Here is a table of points, one per row:
[-71  34   3   3  13  24  21   1 -20   5   3   4 -23   4 -60  48 -22  17
 -31   3   2 -12   2  13   6 -15   8  27 -24 -24 -25 -22 -48  14   3  -4
  22  35  33  24   8 -21  14  51 -20   3  18 -25]
[ 12   2 -23  -4   1 -26  54  -6 -35 -24 -40  38 -22  -7 -35  -6  14   6
  76   9 -26  30  -6  34   6  -5   8   4 -64  -9   0  13  19 -27  -6  55
  25  -8  30 -15 -45 -30   0 -40  22  36  39  -2]
[ 22  -4   8  23  18  25 -19  37  24  39  20   9 -14 -25  -5 -15  78 -21
  -7  25  -9   6  -5  22 -10  10  -1  10  -2  -3 -22 -29 -15   5  34 -37
  -3  18  -3  21   2   5  15 -34 -11 -30 -38   0]
[  5 -18  28 -31 -17  31 -45  44   3 -16 -14   4  21  20  17  -7 -14   1
 -32   6  -7   6 -10  13  41  23 -16 -34 -14 -13  45  11  -4  -9   3 -12
 -18 -37  40  12  -4 -29  26  36  25  14  36  39]
[  6  18 -37  14 -73 -47 -27  29 -16  55 -42 -53  -8  34  23   1 -37 -45
  29  17   0 -14   8   8 -10 -33 -13   8 -11  12  -7 -35  -1 -11  -7  24
 -51  23  18  -1  11 -12  -2  -7  -1 -35 -31  23]
[  3  23  14  40  -2 -22 -17 -47  10   5   6 -12  13   2 -43 -14   7   0
 -13   0 -28  21  24  24  38   1  -1   5  42  30 -11  -9 -17 -17  17 -33
 -31 -32 -12  30  21  -2 -67 -28 -10  -3  19   4]
[-22 -20   7 -23  -3 -20   5  -9 -18   6  -5  17 -18  24  24  -1  25   2
 -38 -50  -6  18  20  13 -28   1  14  10 -11  -9  17 -27  35  39 -30 -36
  50 -30   0 -15 -17  -1 -36 -37  15  44 -48  33]
[-26 -15   8 -35  32   6  -8 -57  32  26  -5  17   1 -20 -18 -21  10 -11
  29  41   3 -10  11   2 -54  11   3  11  30  25  42   2 -52  11 -11  -2
 -18   5 -16 -21  12 -13  -4  33   6 -29  29  23]
[ 53 -15  37 -14  -2  24  12  -8  15 -26 -41  -5   8  -7 -19  13 -53   2
  -1 -22 -40  21   3 -52 -42 -12  33  -1 -35  -4 -29  38   6  25   8  -2
  -4 -20   3  -1   7  12  21 -37  21  -3 -22  -6]
[-15   1  28 -22 -10 -17  59 -15  26 -15 -21  12  34  14   4  20  29  25
 -30 -42   5  33 -39 -21  17  20 -16 -25  10  -3  27  16  13   5   8   8
  -5  39   5 -11  -7  19  29 -41  15  -2   6  16]
[ -12   43  -17   25    3    8  -33  -10   22   21    0 -107   11   -1
   -5    0  -24  -53   19  -18   32   -7  -28   40   21  -14   11    2
  -11   16  -13   33    6    3  -11   30   19    6  -21  -63  -18   -8
   -5   -6   14  -11  -16   -5]
[ 22  -6  -4   5  13 -12   1 -30  11  -6  22   5 -12  -2 -24 -14 -22 -19
 -34  16   5 -29  18  22  17  28  -2 -25  70 -10  -8   4  25   8   3  59
  13  23   5  13  11   9  13  15   6 -29 -42  40]
[-26 -30 -27  18  -6  14 -18  -6 -15 -24   0  25 -23  -7   0  10  -4 -14
  16   0 -17 -23 -22 -16  22  28 -19  15  62  28   2 -10 -30 -25  21 -47
  43  -4 -19  16 -31   9  28  17  28 -33 -22 -34]
[-37 -21 -41  -3  52  26  -5  -5  18 -20  18  13 -14 -25  36   8 -11  30
  11  -4  -8  17 -11  -3  19  14 -30  53 -16  13 -48 -45  -6  15   9  42
 -33   4  23   1  28  -8 -21  19 -14 -28  10  -8]
[ 43  -2  33   8  28  23  24  -7 -36  55 -34  20  22 -17  36 -31  -3  -6
   4 -20   8 -29 -15 -24  16 -15  -8 -40  17  -1  35   7  15  15 -15 -13
   7  25  51   0  -5  16 -23  -9  -7  26  15 -26]
[ 19  33  16  32 -25   6  15  13  15   6  -7  61 -31   7   9  -3  -9  36
 -26 -21   3 -25 -20  -5  -9 -13  22 -23 -40   7  30  21  51 -10   3 -26
 -27 -18 -30 -23  -3  22 -15  41  17 -19  -6   7]
[  2 -24   8 -14  61 -60  14  37  -5  23  23  12  33   1 -25  -9 -24   4
 -19  43  13  -9  22   3   1  24   3   5  10   7   1 -46 -33 -18   3  12
 -15 -35 -37 -13  -7  25  25   3 -15  -6 -19 -38]
[ 11  -2   4  13  -6 -28 -57 -51 -15  -8  22 -46  19   8   5 -20  46 -36
 -46  -8 -14 -11 -13  -7 -38 -27   1  -3 -28  16  -9 -12  17 -56 -29   3
   3  15  10   1  12  10  36   7 -28 -16  -2  -8]
[ -2   0   2 -73 -34   0  33  21  -6 -49  34   1  -1 -11  16  -3   8   6
  10 -20  42 -33  17   5  -6  16  -4 -10 -23   7 -47  45 -54 -15 -13 -13
 -25  -1  -5  29   0 -27 -25  14 -23  15 -30 -16]
[ 11   6 -28 -16 -37   1 -20  38  -6  -6   4   3  -4 -41  14  26  22   3
 -37   1  -3  14  16  -9 -19 -30  14 -37  19  15  20   5  13  26  -1  22
   7  10 -14  17   8  35 -16 -18  57  51  55 -19]
[-38  -8  13  16 -29  22  25  17   1  10  38 -40  -3  -8  48  -2 -17  44
   8  12   6  10  13   2 -42  10 -19 -17  22 -44 -10  36  39  -6  21   0
   4 -43  28 -10   7  -3  23  -8 -16  17  30  -8]
[ 46   7  -5  33  -2  -3   8   1 -21 -19  48  -1 -16  13  12  53 -27  -8
  29 -19  19  55  -9 -27   4   2 -12  38   9 -39   1  -9 -43  -8 -11  -8
   0  21 -23 -17   6 -43  -2  47 -31  20  11  -5]
[ 27  -6 -27  -3   3  13  22  23 -18 -31  -7   1   7  62  -1 -36  18  38
  35  13  12 -32 -15 -13  11 -35  30  32  -6  -5  10  19  47  41 -10 -27
  32  -3  -6   8  -1  16 -22 -37  -3 -12  41 -12]
[-31   4   2   8  20  15 -46 -14  33  -7 -24  26  20 -18  -6   5  10  -3
  48  41   6   3  39 -23  39  11  -6  -6  -6 -10   0  -5  17  -7   9   3
   8   9 -61  18   5  21   5  20 -49  29 -31  26]
Along one direction, these points spread out more than along any other. Take the direction at right angles to it along which they spread out most. Go by this last direction. Where along it does each point below lie, from 0 to 99? 50 is the average, and the first point above lies past it. One standard deviation of the points above along it is 16.
[  5 -18  28 -31 -17  31 -45  44   3 -16 -14   4  21  20  17  -7 -14   1
 -32   6  -7   6 -10  13  41  23 -16 -34 -14 -13  45  11  -4  -9   3 -12
 -18 -37  40  12  -4 -29  26  36  25  14  36  39] 53
[  3  23  14  40  -2 -22 -17 -47  10   5   6 -12  13   2 -43 -14   7   0
 -13   0 -28  21  24  24  38   1  -1   5  42  30 -11  -9 -17 -17  17 -33
 -31 -32 -12  30  21  -2 -67 -28 -10  -3  19   4] 44
[ -2   0   2 -73 -34   0  33  21  -6 -49  34   1  -1 -11  16  -3   8   6
  10 -20  42 -33  17   5  -6  16  -4 -10 -23   7 -47  45 -54 -15 -13 -13
 -25  -1  -5  29   0 -27 -25  14 -23  15 -30 -16] 68
[ 27  -6 -27  -3   3  13  22  23 -18 -31  -7   1   7  62  -1 -36  18  38
  35  13  12 -32 -15 -13  11 -35  30  32  -6  -5  10  19  47  41 -10 -27
  32  -3  -6   8  -1  16 -22 -37  -3 -12  41 -12] 51
[-71  34   3   3  13  24  21   1 -20   5   3   4 -23   4 -60  48 -22  17
 -31   3   2 -12   2  13   6 -15   8  27 -24 -24 -25 -22 -48  14   3  -4
  22  35  33  24   8 -21  14  51 -20   3  18 -25] 74
[ 43  -2  33   8  28  23  24  -7 -36  55 -34  20  22 -17  36 -31  -3  -6
   4 -20   8 -29 -15 -24  16 -15  -8 -40  17  -1  35   7  15  15 -15 -13
   7  25  51   0  -5  16 -23  -9  -7  26  15 -26] 45
[ 22  -6  -4   5  13 -12   1 -30  11  -6  22   5 -12  -2 -24 -14 -22 -19
 -34  16   5 -29  18  22  17  28  -2 -25  70 -10  -8   4  25   8   3  59
  13  23   5  13  11   9  13  15   6 -29 -42  40] 42
[-15   1  28 -22 -10 -17  59 -15  26 -15 -21  12  34  14   4  20  29  25
 -30 -42   5  33 -39 -21  17  20 -16 -25  10  -3  27  16  13   5   8   8
  -5  39   5 -11  -7  19  29 -41  15  -2   6  16] 55
